One turn moves every row onto another: examples first, then more rows asked
K_721: [ -9.0  15.9  -4.0  23.4  12.8  11.9  14.4  -6.8  -2.8   8.0 -10.0   0.8
 -24.5   6.1 -10.3 -16.3 -33.2  22.9 -21.6   0.5  27.5  -0.4  -2.1   1.9
 -22.0]
K_159: [  0.6  11.5  -0.2 -25.4  -4.3 -13.7 -23.0 -20.0 -12.1  -0.6  -1.8 -12.1
  -6.4  24.4  -7.3  18.8   9.4  -9.0  13.7  -5.3 -11.6   1.7  -1.4  -5.0
  15.9]
K_608: [  5.9  12.0  -4.6 -31.9   3.0 -19.0 -25.3 -17.8   0.5   4.5   5.6 -12.3
   1.0  18.8  -3.7  13.8   9.1 -10.5   8.8  -4.5 -24.7   1.4  -3.2   0.3
   8.1]
K_493: [ -8.1   6.6 -11.3 -27.3   3.8  11.3   3.1   1.0  -9.4 -27.9 -11.8 -25.2
   4.8  -7.1   3.3  -0.3   7.6   4.7  -4.7 -18.9   8.2  16.3   9.0 -27.1
  12.4]
K_249: [ -2.4  21.5  -9.1  19.4  26.9   6.8  15.5  -0.4  13.0  18.1 -11.9   2.6
 -15.0 -10.2  -3.0 -23.0 -32.6  16.9 -23.3  -1.2  16.9   5.4  -8.5  -1.2
 -23.8]
K_574: [  3.9  11.5  -1.0 -31.1   0.0 -14.0 -23.4 -20.4  -6.1  -0.4   1.3 -13.6
  -2.4  20.0  -9.7  19.9  10.0 -11.4  11.7  -3.0 -18.9   1.8  -3.6  -2.4
   6.2]
K_334: [  6.5  15.6  -4.0 -18.4  -0.9 -10.9 -16.0 -14.7  -8.7   5.7 -13.7 -12.7
 -13.6  15.5  -1.4  14.7   8.3 -12.3  11.6  -9.2 -15.2   6.9  -4.3  -8.5
  28.1]
K_517: [  2.6  -4.5  -1.4  11.1  -1.4  10.8  -0.2  26.7 -15.9  -5.9   3.0   0.5
   1.8  -7.8   9.2  12.3  17.6  -2.8   8.1  16.5  27.5  -0.3   5.2  11.4
  29.7]
K_781: [  0.2  17.4  -9.7  13.4  26.9   2.9  11.1  -3.2  19.0  19.7  -1.5   1.8
 -10.5  -6.9  -3.7 -23.8 -31.6  18.2 -22.6  -0.2  10.6  -0.7  -8.1   7.9
 -35.5]
K_384: [  8.3  14.7  -9.3 -16.5   1.3 -14.9 -18.0 -12.4  -4.2  12.4  -8.2 -10.1
 -10.3  14.4   3.5   9.4   9.5 -11.4   9.3 -12.4 -24.4   6.4  -6.4  -4.0
  27.1]
K_961: [  6.1  -8.3   6.8 -16.0   7.1   3.5  -9.7  19.4  -3.3 -11.4  21.6  -3.3
  24.7 -11.7  -2.9  16.7  16.8  -1.4  10.0  27.2  23.4  -6.5   3.0  15.8
  -6.0]
K_168: [  0.8   7.0  -3.6  35.9  16.2 -20.9  18.4 -15.4   3.4  24.1   9.2   4.6
  -7.3 -13.0   6.3  -5.6 -24.9  -4.4 -17.4  12.8  13.2  -3.0  -3.0  21.9
 -27.2]
K_603: [  8.4  -9.0  -6.9  -3.9  13.0  -3.4 -10.2  31.0  11.2   4.4  21.6   3.0
  22.0 -19.5  20.7   0.2  14.6  -4.1   4.1  14.3   8.6  -2.6   0.2  19.9
  10.5]
K_621: [  0.6   6.5  -9.3 -37.8   6.8  12.6   3.0  -2.7  -1.7 -28.1  -3.6 -31.1
  14.8  -8.5  -2.1   3.0  10.3   1.9  -4.2 -10.4  -0.4  11.3  11.7 -19.9
  -9.7]
K_215: [  4.4  12.0   0.6  38.7  14.2  -9.0  22.3 -17.7  -7.9  20.6  -3.5  -0.7
 -13.3 -15.7  -3.8   5.6 -21.7  -9.9 -11.7  15.2  19.6  -0.1  -3.6  17.1
 -25.1]
K_785: [ -6.8  -0.6 -20.3 -16.4  -2.9   3.6   3.1   3.7  -3.8 -18.2   7.8 -22.6
   2.5  10.6  15.9 -10.4   9.9  11.8 -14.8 -28.3  -4.0   5.3  17.4 -14.1
  17.1]
K_524: [ 17.3  -5.9   0.6 -10.7   9.8   2.8  -3.5  22.6   6.2  -1.5  28.6  -7.0
  25.5 -10.6   8.2   8.4  20.9  -7.1   4.0  17.1   3.4 -10.5   5.7  28.2
  -9.5]
K_427: [  1.0  17.3  -3.4   6.8  28.3   4.7   9.9  -5.8  16.9  12.9  -1.1  -2.4
  -3.9  -9.2 -10.9 -20.3 -31.0  17.2 -22.1   6.4  12.8  -1.7  -8.5   4.4
 -46.1]
K_104: [  3.1   0.9 -16.6 -27.4   0.9   3.6   3.5  -2.2   2.9 -18.9  17.5 -28.8
  13.0   9.7   9.8 -10.1  11.9   8.9 -14.8 -25.4 -13.0   0.3  17.9  -6.4
  -6.6]
K_77: [  8.7  12.1 -16.3 -25.7   5.7  16.3  12.8   0.6  -0.7 -19.2  -7.2 -34.3
   8.7  -7.4   6.0  -2.7  15.3  -0.3 -12.1 -24.4  -9.8   9.4  13.1 -15.1
   1.9]
K_548: [  4.6   5.1 -13.3 -20.8  -3.7  16.4  11.7  -5.0  -9.2 -24.7   2.0 -35.1
   3.9   8.5   3.7  -0.5  17.0   7.2 -10.0 -21.3  -4.8   1.6  20.4  -9.0
  -0.3]
K_756: [  5.4  14.1  -2.6 -19.0  -5.5  -7.9 -16.6 -18.8 -13.3   2.6  -7.1 -14.2
 -12.1  23.9  -6.1  17.2  11.2 -11.5  12.0  -6.0 -15.2   1.8  -0.3  -2.7
  21.6]
K_782: [  7.8  13.4  -5.3 -28.9   6.8 -20.1 -23.7 -13.5   2.5   9.8  -1.8 -10.1
   1.2  10.8   0.1  10.8   8.5 -13.0  11.4  -8.3 -24.9   5.8 -10.1  -5.0
  13.1]
K_174: [14.7 -0.4 -8.0 16.7  0.6  8.6  6.4 27.5 -5.2  5.6 11.6 -3.6  1.3 -8.6
 20.1  4.0 21.2 -4.8  2.2  5.2 11.5 -7.8  9.4 25.1 25.6]
K_544: [ -8.2   6.7  -1.7  33.8  17.3 -20.8  13.1  -8.6  -1.8  20.4  -4.8  10.1
  -8.0 -22.2   0.7   0.4 -29.1  -4.5 -12.1  17.2  25.3   6.1  -9.1   7.6
 -15.9]
K_709: [  1.3 -11.2   5.9  -1.4  -4.0   5.3  -8.8  17.6 -12.9 -12.4  26.8  -2.9
  11.7   7.0   0.5  16.3  15.9   3.7   6.3  21.6  25.1 -12.6  10.1  20.9
   4.0]
K_241: [ -6.3  12.3   0.1   3.8  24.3   2.7   4.6  -9.1  11.4   6.8   5.6   0.6
  -5.6   1.4 -15.7 -17.2 -33.7  23.5 -19.2   9.9  21.2  -4.0  -7.0   5.4
 -45.9]
K_945: [ -0.7   7.6   4.9  31.3  12.9 -16.8  17.8 -20.6  -4.3  15.1  10.4  -0.7
  -5.9  -6.1  -9.2   5.3 -23.0  -4.2 -13.3  19.0  18.0  -6.5  -0.7  25.0
 -38.7]
K_999: [-10.6   1.1   3.1  26.9  15.8 -26.6   6.8 -16.8   2.1  18.3  11.9  11.4
  -3.7 -13.7  -0.4  -0.4 -30.0   0.4 -13.3  21.1  24.2  -0.5  -5.0  13.3
 -30.5]
K_389: [  8.9  -2.6   5.3   6.2  -5.4  19.1   4.8  16.1 -21.4 -12.0   8.7 -10.3
   4.5  -1.5  -2.2  21.8  22.4  -5.5   9.3  20.2  26.3  -9.2  12.0  21.1
  13.0]
K_681: [ -8.7   3.6   0.5  38.8   8.6 -19.8  12.7 -18.1  -8.3  16.2   6.1   8.4
 -13.2  -3.3  -1.9   0.0 -28.5   1.2 -14.7  16.7  24.9  -4.7  -1.7  16.0
 -20.2]
K_121: [ 17.9   3.5  -6.8   3.0  11.4   9.7   4.7  32.4   3.9   4.7   3.5  -4.2
  14.0 -27.2  16.2   5.9  20.1 -13.4   5.8  11.8   9.6   0.1   1.4  18.0
  16.6]
K_224: [ -8.3  -0.1 -16.9 -31.6   8.9   0.8  -4.0   6.1   4.9 -18.5   0.8 -19.1
  14.4  -8.1  11.6  -9.7   4.9   9.9 -10.3 -18.9   2.4  13.7   8.0 -25.1
   7.6]
K_641: [-17.9  -4.8 -13.6 -27.5  -2.0  -0.9  -7.4  -1.0  -5.6 -27.3  10.2 -20.4
   9.8  10.4   6.6  -6.9   5.8  16.0  -9.7 -19.5   6.9   6.8  14.5 -20.4
   5.0]
K_487: [ -6.2  16.2   1.6  13.2  16.1  14.1  13.5  -9.4  -2.0   4.6  -7.9  -1.5
 -20.2   4.9 -18.7 -10.4 -32.3  21.4 -18.0   8.7  31.3  -1.6  -3.5   1.5
 -32.5]
K_361: [ -0.9  20.5  -7.7  25.5  17.6  14.0  19.7  -3.5   3.9  15.4 -14.9  -3.1
 -22.3  -2.2  -7.4 -20.0 -29.0  15.6 -21.9  -2.4  18.2   0.8  -4.1   5.1
 -23.2]
K_949: [ 11.2  16.2  -8.5 -24.7   5.2 -15.7 -17.6 -14.1   2.0  11.3  -5.5 -10.7
  -5.0   9.9   2.5  10.4  10.6 -15.1   9.7 -11.3 -28.0   5.7  -6.3  -2.9
  17.1]
K_353: [ -4.7  15.5   2.0  10.1  17.8   9.4  10.0 -14.0   3.2   4.7   4.3  -4.3
 -13.8  10.0 -20.0 -10.9 -31.5  21.8 -20.6   8.7  24.5  -6.3  -0.7   7.3
 -44.6]
K_495: [ -7.8   7.1   6.9  27.0  15.0 -15.6  12.6 -17.3  -8.2  12.5  -1.8   5.8
  -5.9 -17.1 -12.0   9.4 -28.6  -4.4  -9.2  25.1  32.4   1.8  -6.8   8.4
 -28.7]
K_240: [  2.7  11.4   2.1  26.2  21.8 -17.7  16.4 -17.2   1.2  20.0  -0.5   2.9
  -0.9 -27.3  -5.9   4.7 -25.4 -10.9 -11.9  22.6  18.7   2.6  -9.5  14.4
 -35.3]

K_174 moves to K_709
K_240 moves to K_215
Now find these:
K_608 moves to K_384
K_224 moves to K_493
K_487 moves to K_427

One turn moves every row onto another: examples first, then more rows asked
K_357: [ 33.9  -2.8  30.8 -14.4   1.5  15.2   4.9 -12.0  24.8  -4.1  -2.7  20.2
 -11.5 -39.6  13.2  35.8 -21.0  17.4 -15.2  -2.4  -2.7 -23.1  -1.2 -34.7
  13.6  13.2   4.9  16.1 -22.9 -28.5  19.7  56.9 -14.6   0.0 -21.4  16.6
  16.5  -0.5   8.5]
K_629: [  7.2 -15.2  22.2  10.1   7.3  34.4  11.7   1.2 -13.6  -9.7 -19.5  30.6
 -19.3 -16.5 -11.2  21.4 -10.1  29.6  -8.0   0.0  19.8   6.2  -4.7   0.0
  26.6  60.2  14.2  10.4   2.6 -28.5  44.5  28.3 -13.6  11.1  -0.2 -20.6
   4.1 -12.2  23.2]
K_576: [ 22.4 -11.6   8.2   9.7   0.1   9.6  17.3 -23.7  -1.9  -8.3  11.2  -6.7
 -28.9  -7.7   5.6  22.7   2.0  35.5  -2.5  33.0  13.9 -20.4  16.6 -18.5
  20.8  29.3  -3.7  -1.3 -15.2 -31.8  23.6  32.4   1.0  14.9  17.3  21.4
  21.6  14.0  20.4]
K_525: [ -2.2  15.2  -0.8  -0.1   3.7   0.3  23.0  26.4  -8.6 -21.9  -2.5  22.7
 -18.1 -29.9   3.9   8.7 -32.0  -2.7   8.3 -14.4  -9.4 -10.2  18.4  -3.0
  32.3  47.9  37.9  18.5  -4.1  -9.6   3.5  21.3  12.8   3.5 -16.7  10.0
  25.8  -0.1 -16.8]
K_554: [ 20.3   2.6  18.7  11.3  19.6 -18.3  41.8  -1.9   2.3  -2.6   2.0   0.9
 -12.6 -17.7  26.6  14.4 -16.0  28.9 -29.0   7.9 -13.1  -3.3   0.9 -20.4
   5.7  33.4   4.8  -0.3 -21.4   4.0   7.9  21.8  16.4 -11.7   5.6  43.2
   9.9  11.4  12.2]
K_259: [ 40.3  -4.0  -2.2   7.5  29.5 -11.7   3.2 -10.3  33.2 -17.8  -7.5  30.6
 -24.1 -18.3   4.0  -7.0  19.7   7.2  22.9   2.1  -6.6 -36.4   6.1  -8.1
  12.8  36.1  23.6   2.6  14.8 -22.0   9.9  40.4  37.3  27.2 -18.2 -15.2
   9.7 -12.4  19.9]
K_118: [ 20.8 -22.3  12.0  -3.9  43.7   7.5  11.5 -20.1  18.6   3.2  -7.2  17.9
 -27.8 -56.4 -14.7   7.7  18.0   0.2  -7.9  -8.1 -14.3 -33.5   3.3 -17.0
  11.3  22.9  17.3  14.9  12.8 -15.3  -9.8  19.5   6.8  16.1  20.9  -4.2
  31.7  -4.6   4.4]
K_913: [ 28.6 -19.4   0.4  -2.7   6.3  -6.2  -1.3 -17.8  13.1  -7.9 -19.0  43.6
 -13.0 -21.0  34.6  -3.8  -2.9   5.8  -7.5  10.2  -3.9  12.0 -11.4 -46.5
   2.3  26.2  12.7 -14.7  -6.4  18.5  37.2  26.2  -2.2   0.5  -7.4  -2.1
   6.4  -6.9  10.4]
K_905: [  4.7 -10.0   6.2  15.4  -9.5 -15.6  22.0  15.7  -8.8 -13.5 -19.2  20.8
 -13.4 -33.6  31.4  36.0 -30.6  13.0  13.7 -26.2   1.2 -15.0  -7.3 -21.5
   5.3  36.2  15.1  -9.2   1.4 -30.7  17.2  18.8   9.2  -9.9 -14.3 -11.0
 -11.8  -0.7  -9.0]
K_694: [  1.6 -25.9   4.6  -9.3  22.5  16.6  10.7 -18.7   3.1  16.4 -29.9  11.8
 -23.7 -38.0  -6.4  15.2  -8.4  36.2 -29.4   9.9 -12.1 -27.0   9.4 -10.7
  24.5  43.0   0.2  -5.9  -0.7 -27.5  42.2  48.1  30.5  -6.8 -13.5  -5.1
  36.0   4.2 -17.4]
K_263: [ 12.7 -28.7   9.6 -19.0  14.0   5.5  26.9 -35.0  17.7  -0.2 -36.5  40.4
 -16.2 -32.0   8.0   5.3 -26.2  25.9 -24.6   1.1   5.9 -23.1  19.1 -24.2
 -10.5  52.5  24.4  -6.5  -1.1 -15.5   6.1  58.7  29.8  11.1  -3.5 -20.8
  14.1  -5.1  11.1]
K_163: [ 17.6   3.4  26.4  13.9  14.2 -20.2  37.8  -2.4  -7.5   1.2   3.5  -0.2
 -22.5 -14.2  30.9  18.5 -16.3  23.5 -22.3   8.7 -12.7  -5.5  -0.9 -17.0
   5.9  38.6   7.9   1.7 -21.3   4.2  12.1  37.2  23.6  -6.2   5.9  45.3
   5.8   9.7   8.8]
K_690: [ 18.4   7.4  25.2  16.0  -4.3  -8.2  16.5   7.1  -2.7   5.6 -30.3  23.6
  -3.8 -14.8   0.5   8.7  -6.5   6.8   0.6 -23.7 -21.4  -5.4  -9.7 -23.7
  21.5  51.1  -4.2  12.8  10.1  12.4  26.3  58.5  -2.3  -6.1 -19.6  -4.1
  38.3  20.5  -4.8]
K_553: [ 16.3 -11.5  27.3  -6.4  15.7  12.0  22.4 -17.3  16.7 -12.9 -38.5   9.7
  -5.1 -10.1  46.1  -8.4 -24.5  13.1   3.4  -3.3 -11.0  -0.5 -17.4 -15.2
  21.0  46.7   5.1  -1.4  11.7 -11.5   9.1  14.6   7.9  10.6  22.8 -36.2
   7.8 -23.9  24.3]
K_658: [ -6.3 -10.3 -20.9  16.2  19.0  17.1  13.1  -3.5  16.9   8.6 -16.3  20.5
  -5.0 -27.9   1.0  -3.5 -27.4   3.3 -24.7   3.3 -14.5 -11.5  18.3  -3.1
  -4.0  52.6   7.3  -3.5 -10.2   3.1  33.0  49.2  32.5  17.7 -29.7 -13.6
  17.2  -2.7   5.9]
K_644: [ 20.2 -13.4  10.8  17.6  48.8  13.4  14.5 -21.3  -1.1   2.2  -7.6  14.3
 -18.6 -46.7 -13.3  12.9  27.3  -1.6 -19.5 -11.2  -4.9 -20.1  -4.1  -4.6
   0.7  32.9  11.5  10.9   3.4  -2.7  -7.9  19.4  -8.5  20.5  15.1   1.6
  23.0 -10.7   9.7]
K_155: [ -1.6  11.4  -4.4  -3.4   6.0  -2.3  10.2  11.8 -15.2 -25.9  -1.8  23.1
 -16.2 -29.0   1.9  11.1 -23.3  -3.5  10.8 -18.9 -12.4  -7.6  21.3  -1.0
  33.8  42.8  36.3  14.1   2.2 -19.8  -4.5  22.8  20.5   3.2 -16.3   4.5
  16.7  -8.9 -23.2]
K_218: [  1.3 -22.7  26.3  -3.6  -2.2 -23.9  12.1  12.2  21.4   6.0 -21.2 -13.8
   0.0  -6.5  34.3   7.7 -10.4   0.1 -23.3   9.3  -6.3 -15.5  -4.4 -36.8
  23.0  27.0  18.4 -10.4  22.0 -21.5  17.3  34.1  -7.5  23.3  11.8  -6.0
  28.3   1.5  14.3]
K_453: [ 40.4 -12.1  11.4  23.7  36.4  13.8  24.4  -5.9   7.6 -18.0 -20.8   2.7
 -17.0 -26.3 -25.0 -28.2   3.4  17.9  -0.3  -3.7 -14.6 -15.1   7.4  10.0
   2.8  14.8  -1.5   8.5   5.9 -15.6   8.0  21.7  13.3  -2.3 -23.7  -5.7
  17.6  -7.3  -1.3]
K_895: [  9.3 -16.2  30.6  -1.5   9.6  30.8  14.3  -1.2   0.0 -12.3  -8.1  39.0
 -19.4 -22.9  17.1  26.9 -14.3  24.9  -3.9 -13.8   3.1   7.2   7.0   5.8
  18.3  41.6  26.8  22.4 -23.8   6.4  28.6  33.1  30.7  -5.3  23.3  -2.3
  33.1 -24.8  23.6]
K_273: [  3.5 -21.3  27.6  -4.4  14.2  30.4   8.8  -0.8   3.4 -19.4  11.7  15.1
 -11.4   4.2  13.2   4.4   0.9  19.3  -4.9   4.9   4.7  12.3  19.7  -7.7
  28.8  55.2  40.9   2.4  -5.0   2.4  33.5  56.3   0.1  31.3  -1.8  -3.1
  21.2 -10.9  -4.0]
K_853: [ -4.8 -27.3  35.6  -1.8  -2.4 -12.0  15.5  12.4  13.8   0.2 -22.2 -14.0
  -2.1  -4.1  38.3   3.4 -13.8   0.2 -27.1  11.1  -2.6 -11.8  -9.0 -38.3
  20.8  25.0  10.8 -10.2  16.6 -28.0  12.3  37.1  -6.6  23.6   0.3  -5.4
  21.6  -3.8  17.1]
K_865: [ 26.5  -2.5  14.8  13.6  27.8  -8.4  -8.1   0.0  32.3 -12.2 -19.1  30.5
 -26.1 -15.5   8.3   9.1  28.5   9.1   1.0   0.1 -10.8 -41.3  -9.6  -4.3
  25.2  30.3  31.8  15.1   9.8 -22.4  18.2  37.9  34.6  27.7  -5.3 -15.7
  20.1 -22.4  14.8]
K_910: [ 44.7 -23.2  24.4  18.9  22.6  17.1  22.2  -6.5   3.2 -33.3 -21.3  18.4
 -19.3 -13.5 -15.0 -15.8   7.9  15.7   4.6 -10.8  -3.9 -24.8  14.9  14.2
   0.0  11.5  19.2  -8.9   2.1 -13.6  10.4  28.6  11.0  -1.0 -28.1  -3.2
   9.0 -13.4  -7.0]
K_451: [ 17.4  -2.5   3.2  11.2  -6.9 -15.6  32.6  14.3   0.3 -20.3 -19.0  15.0
 -14.0 -26.6  25.5  36.5 -28.4   9.6  15.1 -27.3  -4.4 -15.3  -4.6 -23.9
   8.4  36.1  16.0 -13.2   0.0 -35.9  20.8  23.7   9.4 -12.3 -20.6 -12.7
 -11.5   0.5  -4.3]
K_830: [ 12.5 -17.7  28.8  -6.1  14.8  16.7  14.1 -20.1  13.1 -15.7 -34.4   4.7
  -5.8  -8.8  39.2  -5.0 -24.5   4.4  -4.7   1.4 -12.8  -9.2 -14.4  -7.7
  21.9  35.8  -1.6   5.6  26.1  -8.7   7.7  11.9  16.1  15.8  19.9 -34.3
  13.6 -23.6  26.2]
K_833: [ 19.2  -3.3  11.6  12.2   4.4   6.4  17.4 -27.2  -0.2  -7.1   7.3   0.9
 -36.5  -5.0  -2.2  20.6   5.9  38.1  -4.0  36.4   9.0 -15.4  22.5 -10.5
  16.3  28.6  -7.0   5.5 -10.5 -25.1  11.3  27.4   6.4  19.0  12.6  21.7
   8.0  14.1  18.9]

K_865 moves to K_644
K_218 moves to K_554
Now find these:
K_895 moves to K_629
K_576 moves to K_525
K_833 moves to K_155
K_259 moves to K_118
K_263 moves to K_694
K_913 moves to K_357
K_163 moves to K_905

